Each named turn below is shown by a few rows before and after it. Which turns, in which order, take the first row of each later pair to the second? The first pair is answered.
nug:
[-20  -7  -1   4  25  17  -2  -8  26  -1  -6] -> [-30   5  -4 -12  12  10  13 -21  11   5 -12]
[-16  21  -5 -19 -28 -20  18 -30 -32   9 -12] -> [ 20  -6  33   8  -2 -40   2 -10 -25  13  26]
[ 11  12 -18   6   8 -14   8 -13  -2  16 -17] -> [ 19   8 -10  11  12 -20   7 -11  -2  17  -9]
[-25  13 -33  11  10   4  10 -30 -20  14 -25] -> [ -6   7  -3  15  15 -24  17 -31 -36  27   1]
Gigom:
[-1  5 -1  0  3  1  0 14 -2 -4  0] -> [ 0  5 -2 -1  3  0  0 14 -1 -4  1]
[ -9  13  -4   2  -1   5 -12  -4  12  -6  -6] -> [ -8  11 -10  -3  -6   2 -11  -1  12  -6  -8]
[-21  12  -3   8   1   4  -5  -8  -8  -4  -9] -> [-19   8 -13  -3  -7  -1  -2  -3  -9  -6 -12]
beso:
[  6 -39 -55   7   2  14  14  16  16 -17  -2] -> [-12 -16 -51 -20 -22   6   6   9  22 -27 -22]
[  4  -6 -11 -14 -17 -17   7 -14  -9  -8  -1] -> [  2   0  -3 -14 -17 -19   6 -17 -11  -7   0]
[ -2  13  23  -3   0  -9 -28  -8  13  -5 -19] -> [  5   9  30   8  12  -8 -25 -10   8   1  -8]
[ 36 -26  -9 -15 -13  -6  17   3   5  -9   9] -> [ 30 -19 -10 -27 -23  -9  14   2   7 -12   2]
Now pairs of rows:
Each pair is 2 to 3 turns apart.
[ -3  15  31   2  -5  12  -9 -14 -10  14 -12] -> [ -6  14  22   5  -3  23 -15 -10  -1   8 -19]	nug, nug, nug
[  7 -12  23 -18   1 -17  -9  23   3 -10   1] -> [ -1   0  28 -13   6  -7 -18  17  10 -14  -7]	nug, beso, beso
[ -2  -4 -34 -16 -11  -4  42 -10 -31  18   5] -> [ 23 -17   4  -4   3 -28  27   2 -26  22  34]	beso, nug
[ 17 -19 -19  -1   2  -2  -2   5   5  -4  -1] -> [  7  -2 -14 -18 -13 -12   7  -8  -7  -1  -8]	nug, nug, beso
[-10   9   2  -2  -2   4 -13  -8  -3 -12   2] -> [ -3   6  11   1   0  -4 -13  -8  -6  -9   9]	nug, nug
[ 1 -3 -9  7 16 17  6  4 -4  2 -2] -> [ -5   4 -16  -6   4  14   3   3   0  -3 -12]	beso, beso
[  5 -12 -19   1   8   7 -12 -11  12   5  -9] -> [ -4   6   2  -6   2   1 -18 -21   9   3 -14]	beso, beso, beso
[ 10 -17  -3 -13   2  -8   1  21   1  -2   6] -> [ -2  -8 -15 -22  -7  -2   7  15  -1  -3  -6]	nug, nug
[-1  4  4 20  9  8 -1 -1 -4  7  7] -> [ -5   3 -10  17   4  17  -1   2   0   3  -1]	nug, beso
[ 7 -7 -5  2  3 -3  2  4 -5  4 10] -> [  0   0 -12  -5  -5  -1   7  -1  -9   5   4]	nug, nug, nug
[ -8  -6 -16  17  21  34  15   2  -3  -4  -3] -> [ -3   0   3   6  11   7  33 -10 -29  11  11]	nug, nug
[  8 -16  11  17   4   3 -12   7  -1   7   7] -> [ -2 -14 -14   4  -9  11 -12  11   6   0 -11]	nug, Gigom
[-14  30  -5  -6  -5  29 -39  -2  31  -3 -18] -> [-10  45  28  -6  -6   3 -11 -30  -9  21   3]	nug, beso
[  9   9  29 -19  -4 -15 -26  -4   4  -8   3] -> [ 10   5  28  -5   8  -3 -34   1  11 -11   4]	nug, beso
[-16  13  22 -32  -3 -32  17 -15 -26  17  15] -> [  1 -15  10  -6  18 -23  27  -5 -31  26  33]	beso, beso
[-23  25  -4 -15 -14  11  21 -21 -33  20  -5] -> [-13  14   0   4   3  14  25 -20 -38  29  10]	beso, beso
[-14  22  21 -11 -13  -5   2 -16  -7   2  -6] -> [  2   5  31  18  15   6 -10  -5   3   3  10]	beso, nug
[ -8   1  -7 -11   0   6   3  -9  16   8 -17] -> [ -5   4  15   1  12   6   4 -15  10  16  -6]	beso, beso, beso
[ -8  -6 -24   5   5  22  -3   4  13 -11 -15] -> [-12  18  11  -9  -8  -7  12 -21 -17   5  -3]	beso, nug, beso
[-23  15   6   3   2  18 -18  -3   4  -9 -14] -> [ -9  14  31   0   0  -9  -7  -9 -16   3   7]	nug, nug
[  2  -3  54   2  -5 -18 -10   6   5  11  11] -> [ 18 -36  21  17   7  -8  -1  24   7  16  20]	beso, beso
[-21  19   0   4  10  17  -3 -20   7  -9  -4] -> [-12  14  10  11  16   4   9 -25 -10   4  14]	nug, beso
[-13   6  12   8   4  10 -17   0  13  -7 -10] -> [-17  14  19   8   2   7  -6 -12  -1   1  -6]	nug, beso
[ 27 -37 -31  -7 -12 -17  20  24  -9   1   0] -> [  5  -1 -11 -38 -39 -30   6   9  -5  -9 -19]	beso, beso
[ 12   5 -10  -1  -7  32 -23  32  18 -22  -4] -> [  4  26  15  -8 -12  25 -29  19  15 -24  -7]	beso, beso
[-20  20   1 -47 -12 -11  -8 -15 -11   6 -17] -> [ 16 -11  28  -9  23 -11 -37  14  15   1  12]	nug, nug
[ 21  -9 -18  -3  21  -5   4  13 -15 -12  12] -> [ 14   3 -14 -25   1 -17   2   9 -16 -17   3]	beso, beso, nug
[  7 -26 -23  -2   2 -15  13   7   3   9   8] -> [-10   0 -16 -23 -16 -17   1  -1  11  -2 -13]	nug, beso, beso
[  7 -21  -1  15  21   5  -6   1   4   7  14] -> [ -9 -10 -25 -21 -11  -5   5  -4  -1   2  -8]	beso, beso, nug
[  4   9  14  17  17 -10  -2  12   2   5  23] -> [  6  -7 -19  11   9  -4   0  26  10   1  15]	beso, beso
[-10  11  -8   2   1  15   8 -13  -6   0 -11] -> [ -9  12  -2   6   4  16   8 -16  -9   2  -7]	beso, beso
[  4  -7  -3  18  30  22 -33  12  27 -24   2] -> [-28  20 -30 -22  -6  20  -4 -14   7 -20 -26]	beso, nug
[  5 -14 -19   3  -2  21  11   7   0   4   4] -> [ -9   5 -12 -16 -17  16   4   1   4  -4 -10]	beso, beso
[-8 17  9  0 -2  8 -6 -7  4  1 -8] -> [-5 10  3 10  7 16 -2 -7  2  5 -3]	beso, beso, nug
[-12  -4 -14  23  18  41 -27   6  28 -21 -23] -> [-22  13   1  13   9  35 -31  -2  27 -24 -30]	beso, beso
[  0  19  25 -33 -24 -33  14  -8 -29  11  10] -> [ 18  -4  23  -2   3 -25  23  -2 -36  23  33]	beso, beso
[ 11 -23 -25  21  11  16   6  15   4   3   3] -> [-11  10 -16 -22 -25  -7  17  -7 -12   3 -16]	beso, nug, beso
[ 14   3  24  -1  -6 -18 -14   8  15  -4  13] -> [-11  25  15  -8 -11   1 -12  -7  14  -8  -9]	nug, nug, beso
[ -9  12  -1  10   4  19   5 -18  -6  -1  -9] -> [  1   4   2  14   7  11  12 -17 -15   6   4]	nug, beso
[ 15 -21  -2  -4  -7 -29  -9  23   5 -11   5] -> [ -6   8  12 -13 -16 -22 -22   9  10 -19 -12]	nug, beso, beso
[ 29  -7  44  -2   1 -33  17  -9 -20  19  32] -> [ -9  -4 -28   7   6  47 -16  10  36 -19 -30]	nug, nug
[  7 -19 -14   0   1   2 -15  21  17 -10  -5] -> [-11  15  11 -21 -17 -13  -7  -6   0  -5 -13]	beso, nug, beso
[-20   4 -23   6  -1  25  14  -4   9  -4  -2] -> [-18  14   2  -6 -11  -2  27 -19 -11   6   9]	beso, nug
[ -7  16  -8  -6  -6  -5   2  -9  -6  -1 -16] -> [ -4  15   8   6   6  -4   3 -13 -13   6  -5]	beso, beso
[  3   7  25  -6  -9 -17 -11  13  15  -4  -3] -> [ -9  13  15  -2  -7   1 -15  10  22 -10 -15]	nug, beso, nug
[ -1  36  48   1 -27 -14 -18  -4  21  -5   3] -> [  1   6  -1  42   6  39 -18  15  38  -6  -3]	beso, beso, nug
[  0  -3 -15  -8  -7  -3   3   5   6  -3 -10] -> [-2 11 17  0 -1 -8  0 -8 -2  2 -1]	beso, beso, beso
[ 13 -33 -19  13   6   2   3  13   2  -1  13] -> [ -5 -13 -24 -19 -22  -4  -7  10  11 -15 -11]	beso, beso
[  1 -12 -29  -5  -4   0  15   9 -10   1  -5] -> [-11  19  10 -15 -12 -10   4 -10 -14  -1  -9]	beso, beso, beso
[-16  14  -4 -11   2  12  13 -17 -21   8 -11] -> [  3   3  18   6  17   0  10 -11 -23  15  11]	beso, nug
[ 11 -14  -2   9   4   7 -14  20  19  -6   7] -> [ -9   3 -18 -16 -17   7  -2   9  11  -8 -12]	beso, nug
[  6   1 -15   6  11  26   5  -9   7  -2 -22] -> [  5  12   4  -6   1   5  20 -25 -14   9 -14]	beso, nug, beso
[ -9  -5 -30 -27 -27  -8   9   9   0  -5 -18] -> [ 23 -23  15  -1  -2 -28  -6  22   4   0  18]	nug, beso, nug
[ -9  11   2  11  12  23 -12  -7   3  -5  -6] -> [-14  19   1  -7  -5   8   4 -18 -12   1  -9]	nug, Gigom, beso
[ 10  -3  -1  18  24   0 -28  13  23  -9  11] -> [-15  18 -30 -18  -9   0 -11   0  13 -12 -18]	beso, beso, nug
[ -8   7   2 -15 -12  -6   5  -7  -7   2  -5] -> [  7 -13   3   6   8   3  -9  11  10  -3   5]	nug, beso, nug
[  6 -23   3  30  12   4 -23  -2  16  -7   4] -> [  0  -7  17   6  -9 -27   7 -26 -20  12  11]	nug, nug, nug
[ 14  -3  35  15  15 -10 -16   5   5   4  15] -> [ -4  -9 -18  13  13  25 -15  15  22  -8 -14]	beso, nug
[-3 10 19 -9 -5 -7  4 -8 -8  3  2] -> [ 6 -5 17 11 13  7 -5  4  5 -1  7]	beso, nug
[-29 -40 -42  36  13  46  26 -11 -11  19 -11] -> [  0 -57  -3  51  28  18  24  -4 -18  31  24]	nug, nug, nug
[ 18 -14  -4   4   3  -6  11  16 -14   8  13] -> [ 13 -17 -20  -4  -4  -1   9  22  -4   2   2]	beso, nug
[  3 -25 -19  -1 -15   7  -7   4   1   4  -7] -> [  8 -17   6  -9 -20 -15  -2  -6 -13  11   5]	nug, beso, nug
[ 10 -17  14  22  19  13 -20  16  26  -6   9] -> [-20   1 -29 -10 -11  24  -3   2  18 -10 -26]	beso, nug
[-24  21   7 -12  -4  10  -3 -12  -5 -13 -11] -> [-22  23  17 -11  -3   2  -1 -15 -11  -9  -4]	Gigom, beso
[  0  21  30  15   9 -11 -16  -5   7  -6  10] -> [14 -8  3 32 21  0 -7 11  9 -1 19]	beso, beso
[  3 -13 -33  20   4   8  22   1  16 -10 -20] -> [ 14 -10  -5  12  -2 -25  39 -11 -10   7   2]	nug, nug
[  5 -14  10  -4  28   3 -14  18  20  -3  20] -> [  1 -14  -5 -18  15   3 -15  22  27  -8   9]	beso, beso
[ -8  21  30  10   5   3  -7 -23   0  -2  -6] -> [ 11 -20 -15  28  18  17   5   2   3   3   3]	beso, beso, beso
[ 13  25  23  10  15   3 -26 -31  -4   4  13] -> [ 10   2 -39  13  16  31 -12 -16   3   1  -3]	beso, beso, nug
[ -4   9  36  11  15   6 -15  -4  16  -3   9] -> [-26  24  16  -8  -4  15  -2 -17   8  -4 -12]	nug, nug
[  6   3 -22   1  -7  16  10  17 -13   1   0] -> [ -4  20 -10 -11 -18  11   4   9 -12  -4  -9]	beso, beso
[-23  11  13 -25 -17 -14 -20   0   5 -17 -16] -> [ -3  -2  39  12  17  -8 -24   1   3  -6  11]	beso, nug, beso
[ 25  -1   8 -12  -1 -26  -9  12  17 -24  -3] -> [ -6  29  -1 -16  -6   0  -3 -12  10 -24 -26]	Gigom, nug, nug
[ 21  10  18   0   1   3 -16   0   5  -2   9] -> [ 27  -3   3   6   7   7 -12   8   6  -1  11]	beso, beso
[  6 -10 -12   5  -3  -4  15   4 -16  12  11] -> [  5 -11 -24  -3 -10  -1  10  11  -6   5   3]	nug, beso, nug
[  2 -11  -2  -2   1  -6   6  -1  -4   7   6] -> [ 0 -7  3  5  6 -1  5 -5 -6  9  7]	Gigom, Gigom
[ 13 -22   6 -17 -11 -11   4   7   9  -9   6] -> [  9 -20   6 -16 -10  -5  -3  10  17 -14   1]	beso, nug
[  2   5 -12 -21 -18   7  -4 -13   0  -7 -19] -> [ 29 -11  17  -5  -3 -13 -12  -3   0  -2   9]	nug, nug
[-11  17  19 -21 -16  -4  -5  -6   7  -5  -4] -> [ 6  3 33 -2  1 -9 -5 -1  4  2 17]	nug, beso
[-12   0 -13  12  10  22   9  -5 -15   9   2] -> [-17   3 -21   1   0  22   8  -4 -10   4  -6]	beso, beso
[14  2  3  3 10 10 -8  3 12  0 11] -> [ -1  17  -8 -13  -5   9   5 -10  -2   4   0]	nug, nug
[-22  25  -8 -24 -24 -19   2 -17  -9  -2 -14] -> [ 14  -9  21  15  13 -21 -29  14  18  -7  19]	nug, nug
[  3   7  16   6  -1 -13  -6   2  -4  -5  11] -> [  0  -5 -13  12   3   7  -8  13   6  -9   1]	beso, beso, nug
[ 30 -14  51 -24 -25 -39  -8  -4  -1   1  13] -> [ -6 -12 -24 -17 -21  35 -22   6  36 -25 -40]	beso, nug, nug
[-13  11  22   0  -2 -29  -5  -6 -12   7  28] -> [ -2 -11   4  19  17  -8 -23  19  14  -4  27]	nug, beso
[  5 -20 -33  42  37  42  -1  16  17   0   2] -> [  8   3  -3 -14 -13 -34  46 -17 -43  27  20]	beso, nug, nug
[ -4  -8 -10 -14 -21   6  -3  10   5  -4  -5] -> [ -8   9  17 -12 -19   1  -6  -3  -2   0  -1]	beso, beso
[ -2 -11  -3  -4  -3  -5  12   1  -8   9   7] -> [ -5  -6   6   6   4   2  10  -3 -10  10   9]	Gigom, Gigom, Gigom
[ -2   2   6 -43 -30 -33   1   0  -6  -3  -7] -> [  2 -11   9  -3   6   5 -38  23  36 -20 -10]	beso, nug, nug
[ 29 -27 -11 -16 -11  -7 -11  20  24  -3   8] -> [  4   3 -11 -35 -28  -5 -12   3  23 -10 -15]	nug, beso
[  3  -6 -17 -20 -25 -18  29   5  -6   6   4] -> [ -2  10   7 -21 -26 -23  26  -7 -12   7   7]	beso, beso
[-24  29  27  21  20  24  10 -36 -20  13   0] -> [-15   7   9  38  33  35  15 -25 -16  16   7]	beso, nug
[-12  13   1   7   8  15  -1 -10  -2  -2  -3] -> [ 2 -1  3 15 15  6  6 -4 -8  5 11]	nug, nug, beso
[ 25 -20  -3  16  14   3   2  -2 -16   4   9] -> [ 15 -18 -28  -8  -7   2   0   6  -6  -9 -12]	beso, beso
[ -8  21   4 -20 -15   0   5 -22   4 -14  -6] -> [  1   5   5   0   5  14 -17  -3  27 -24  -3]	nug, nug, nug
[  5  10  -6 -23  -5 -36   7  -7 -14  14   1] -> [ 24 -13  -5  -4  14 -31  -9  16   4   8  12]	nug, beso
[ -6  10   7 -12  -5  -3  11 -14  -1   7  -7] -> [ 7 -5 11 11 16  6  5 -4  4  9  6]	beso, beso, nug
[-17   3 -25 -12 -17  13   1  -5   8  -6 -18] -> [ -2   1  10  -4  -9 -15  17 -17 -22  15  13]	nug, beso, beso
[-18  39  47 -11 -13  -8 -36 -13   2 -18  -7] -> [-12  23  40  25  18  22 -45  -3  15 -17  -2]	beso, nug
[ -7   8  22   7   8   1 -22   4  10  -7   4] -> [-17   9  -2   5   7  18 -18   2  11 -10  -8]	beso, nug
[  3  -5   8 -19 -13 -15  -5   4   7  -9  -7] -> [  5  -4  19 -13  -6 -16  -9   3   6  -7  -1]	nug, beso
[ 15  32  45   0  15 -33   5   5  -4  22  24] -> [-16  28 -32  -1  12  30  -9  22  35  -4 -27]	nug, beso, nug
[  9  -5  -1  -6  -7 -17   0   3   2  -2   2] -> [  1  -1 -10  -9 -11 -10   0   1   4  -4  -7]	nug, nug, nug
